One turning vector, and how many ticks it has turned
The counts run from 0 to 216.
[134  91 141 114 150 129 125 127 122  82 102  93 154 101 156 131  78 121
 103 179 178 117 134 121 155 162 180 132 165 101 105 113 157 124 135 133
 155 120 112 151 133 143 102 181 132 166  90 114 136 176 137 141 125 163
 112 147 131] : 51
[134  71 119  98 139 149 123 164 164 109 124 111 136 111 136 116 105 142
  96 180 168 136 124 138 155 131 159 136 162 121 109 129 158  96 125 142
 143  85 109 177 124 158  90 171 103 164  84 107 134 166 129 172 143 140
 134 158 125] : 178
[126  99 142 108 116 166 150 156 188 121 127 114 146 107 141 125 103 157
 129 169 176 130 106 141 140 159 173 122 171 109 140 144 164 104 133 158
 173  88 107 169 130 134 104 168 115 135  87  99 150 137 173 153 130 118
 152 137 132] : 82
[152  97 157 100 145 146 119 142 143  83 113  83 153 116 136 126 108 109
  95 194 164 104 116 137 145 163 176 140 169  93 123 107 148 128 129 129
 179 100 106 167 118 145 118 180 119 127 105 102 133 156 133 154 131 150
 133 164 130] : 150
[118  96 139 111 140 160 129 126 160 109 130 111 160 117 143 124 114 118
  93 162 199 136 120 116 155 177 173 109 171 102 109 133 128 109 126 141
 169  91 116 186 121 132 115 192 131 125 100 129 143 153 122 158 118 129
 113 155 121] : 153
[147  95 152  93 145 150 117 138 152  85 122  92 168 121 140 121 111 117
  99 182 180 112 110 123 152 155 172 133 177  99 126 109 146 122 134 133
 183  91 103 177 133 141 112 174 131 120 107 115 142 152 131 159 112 137
 140 158 141] : 151
[128  81 132 150 138 161 134 130 141 100  88 112 133 117 162 141  83 145
 112 171 172 130 149 120 149 163 188 135 150 137 106 126 174  92 121 147
 146  90 117 172 154 117 143 186 122 160 124 107 152 186 139 148 117 139
 113 124 141] : 112
[145 102 126 135 158 143 130 134 146  89  87  75 141 130 147 115  99 120
 100 174 176 137 112 146 135 173 188 127 145 102 125 112 171 124 132 149
 162  99  96 161 140 150 141 190 144 131 108 102 156 148 153 126  88 156
 119 151 132] : 42
[149  79 137 119 142 151 139 149 156 105  97  90 150 121 164 113  84 140
 109 186 151 121 113 164 124 148 165 159 163 142 103 126 196 105 123 148
 151 104  98 165 144 146 115 169 114 150 103  96 129 153 155 124 135 141
 139 132 153] : 203
[125  75 129 140 159 137 160 135 152  92 116  78 156 127 141 106  90 136
 111 178 169 134 116 143 127 190 167 125 152 114 111 139 150 105 109 166
 156 123 106 142 102 153 130 200 145 148  91 129 137 150 128 143 118 129
 120 155 124] : 39
[112  86 142 109 135 166 127 121 163 107 126 113 166 137 164 111  99 132
  91 156 179 153 129 121 140 177 199 117 188 122 102 129 161 132 125 156
 164 105 108 161 124 118 139 172 121 130 102 129 145 157 137 148 122 139
 117 144 157] : 135
[127  97 154 125 131 158 145 122 153 118 110 119 172 109 154 121  92 138
 108 155 194 148 126 129 125 169 193 116 176 136 104 139 175 101 137 157
 156  96 118 166 129 120 155 186 129 132 121 125 141 168 132 142 125 124
 118 136 152] : 216
[108  77 138 141 143 156 151 149 172 105 116 102 138 126 134 124 103 156
 122 177 155 146 138 133 123 186 186 131 145 113 135 144 165 119 107 177
 159  94 109 131 109 126 140 195 116 149 111 105 144 159 147 170 128 140
 127 149 128] : 21
[139  78 131 116 130 137 146 141 148 102 110 101 170 111 150 127  68 150
 112 176 188 123 117 139 162 173 166 117 155 106 109 136 136 114 127 138
 173 134 106 140 115 149 119 176 141 158  59 115 135 160 142 146 126 138
 136 138 120] : 57
[108  77 124 138 139 164 149 143 182 108 118  99 132 141 137 108 109 150
 115 166 158 154 139 132 129 184 184 126 162 116 127 159 167 114 108 189
 153  87 103 145 116 119 132 191 111 142 117 112 155 156 150 162 122 130
 125 151 132] : 20
[142  87 125 109 143 126 133 171 160  96 101  89 125 104 133 112  95 156
 117 179 155 115 111 145 136 137 159 150 138 111 127 125 181 109 128 157
 155  83 108 158 137 170  94 186 118 164 106  97 146 161 154 140 125 134
 134 143 136] : 185
[143  83 122 117 123 137 150 140 143  98 106  93 163 112 163 117  68 145
 114 170 179 114 114 139 163 174 174 119 154 106 112 129 135 115 130 133
 179 126 105 156 134 147 123 180 154 150  66 111 139 161 153 128 117 127
 132 129 122] : 58
[125  73 113 100 126 144 149 161 170 103 131 112 152 117 148 105  97 166
 116 161 181 128 115 137 146 149 166 125 155 127 116 140 144  84 122 145
 156  85 112 179 131 157 102 179 127 160  80 114 148 163 146 157 124 100
 133 134 133] : 180
[148  68 118 127 151 153 125 160 154 106 106 106 129 130 147 125  92 147
 104 174 141 149 142 140 125 158 164 124 138 115 117 120 174 121 116 174
 152  93 132 160 127 139 127 206  92 153 111  96 141 189 142 142 142 153
 125 142 129] : 15
[139  98 121 131 127 153 149 145 168 117 114 105 140 118 139 128  98 152
 126 162 188 140 126 139 149 172 176 107 156  83 142 126 141 111 132 154
 166 103 114 167 133 137 112 188 133 138  76  94 156 158 165 146 106 130
 142 147 102] : 164
[118  86 145  96 118 144 140 155 165 117 137 120 158  87 145 118  89 144
 115 159 185 136 122 135 128 166 169 109 169 100 105 133 151 110 137 150
 168 106 128 162 106 145 106 190 116 158  73 118 127 167 140 158 161 127
 121 143 123] : 74
[137  78 148 110 143 153 141 141 167  96 122  89 176 132 134 121  95 137
 110 192 167 120 105 135 154 184 169 132 169 105 125 137 141 133 114 153
 187 118  94 139 107 140 124 179 122 129  85 121 138 135 138 158 124 141
 143 155 134] : 144
[113  98 154 106 147 137 147 124 147  78 120  84 166 110 138  99 101 127
 109 176 193 123 115 127 135 169 188 141 181 110 118 142 156 116 129 148
 164 107 102 142 119 138 118 172 148 143 104 130 147 151 129 164 111 129
 116 164 147] : 46
[123  96 144 130 113 171 145 151 187 129 118 123 139 110 142 144 104 163
 128 169 179 132 112 137 151 173 173 113 155 108 137 141 157  99 128 152
 170  84 113 172 130 134 115 183 119 132  91  99 153 138 169 152 126 127
 141 134 116] : 83
[129  64 115 140 141 162 139 137 167 115 102 116 161 150 155 117  89 152
 101 169 173 149 132 128 156 168 173 124 153 151 108 151 163  98 118 159
 151 103 100 159 134 132 149 182 117 141 105 120 142 168 132 153 115 124
 128 132 148] : 118
[139  89 118 120 142 135 135 175 156 104  96  98 115  97 131 121  90 153
 110 182 156 128 121 153 128 146 159 139 133 105 125 121 183 109 130 162
 153  90 114 160 130 166 109 195 115 168  92  94 136 164 153 141 140 148
 134 149 114] : 184
[160  81 118 128 146 145 138 149 146  92  91  83 142 130 162  95  82 143
 101 180 142 124 121 152 128 164 175 146 152 133 115 123 176 118 118 151
 170 110 104 149 140 144 155 187 130 138 118  98 138 168 146 122 123 133
 135 140 152] : 122
[118  71 144 123 148 150 131 144 156  79 125 108 169 148 154 137 104 150
 117 184 176 132 136 122 128 173 204 140 161 134 116 121 155 111 103 147
 161  98 103 166 124 127 130 165 134 145 100 130 146 161 131 183 113 125
 136 142 154] : 29
[109  99 136 128 135 152 119 134 153 101  94 107 118 104 151 142  95 139
 113 171 170 121 127 128 142 159 185 143 149 120 112 122 189  97 132 145
 143  78 116 185 153 137 114 180 127 160 121 108 155 161 164 138 118 144
 109 118 143] : 193
[118  95 142 119 125 137 142 161 149  95 119 113 132  90 146 140  90 149
 123 178 184 100 139 121 155 158 178 131 148 108 116 128 133  89 121 126
 165  96 118 177 126 139 106 187 139 165  83 108 135 177 135 177 137 118
 126 143 114] : 173
[135  95 142  96 115 140 136 162 158 111 130 116 157  90 153 126  83 160
 126 152 183 135 120 140 129 164 175 111 163  95 116 115 156 109 140 147
 175 105 132 169 111 145 110 182 123 153  69 109 133 168 157 150 148 121
 133 127 128] : 75
[124  83 127 117 133 159 137 129 165 116 114 107 166 120 154 115  92 131
  90 170 194 154 124 136 161 163 180 107 185 114 101 136 151 117 135 147
 148 124  94 157 117 135 120 161 121 146  62 120 139 155 139 154 119 158
 127 163 120] : 55
[145  73 139 129 144 145 148 147 151 102 100  88 144 103 166 122  70 144
 116 191 147 118 121 161 121 156 164 157 155 140  99 130 184 100 117 149
 145 109 108 161 131 140 112 177 114 164 100 102 120 160 151 120 148 145
 128 123 141] : 202
[135  71 118  98 143 135 135 161 172  99 128 114 157 117 138 113  99 154
 109 177 176 127 119 132 151 134 158 136 157 126 115 136 151  89 119 148
 155  88 113 177 125 163  83 173 114 163  84 118 136 167 129 170 137 114
 140 148 135] : 179
[111  93 137  89 120 162 122 133 169 126 122 117 148  95 138 114 103 126
  89 156 188 139 118 122 164 155 168 106 175 103 101 140 151 104 146 146
 164  84 118 182 122 145 100 181 110 144  97 122 142 155 137 151 133 131
 113 148 130] : 72
[104  90 141 123 141 155 123 131 152 108  93 107 114  99 152 140  97 128
 106 175 161 131 130 128 140 153 178 147 162 123 102 132 192  99 132 143
 133  75 111 177 148 133 100 177 104 170 120 109 144 163 149 144 132 151
 103 132 141] : 194
[126  78 150  93 146 141 119 120 136  79 116  89 168 123 157 106  89 122
  98 175 165 123 127 112 147 165 187 144 183 114 105 121 166 136 126 149
 165 100 108 147 130 133 118 179 116 144 123 126 140 171 130 147 129 140
 114 139 172] : 133
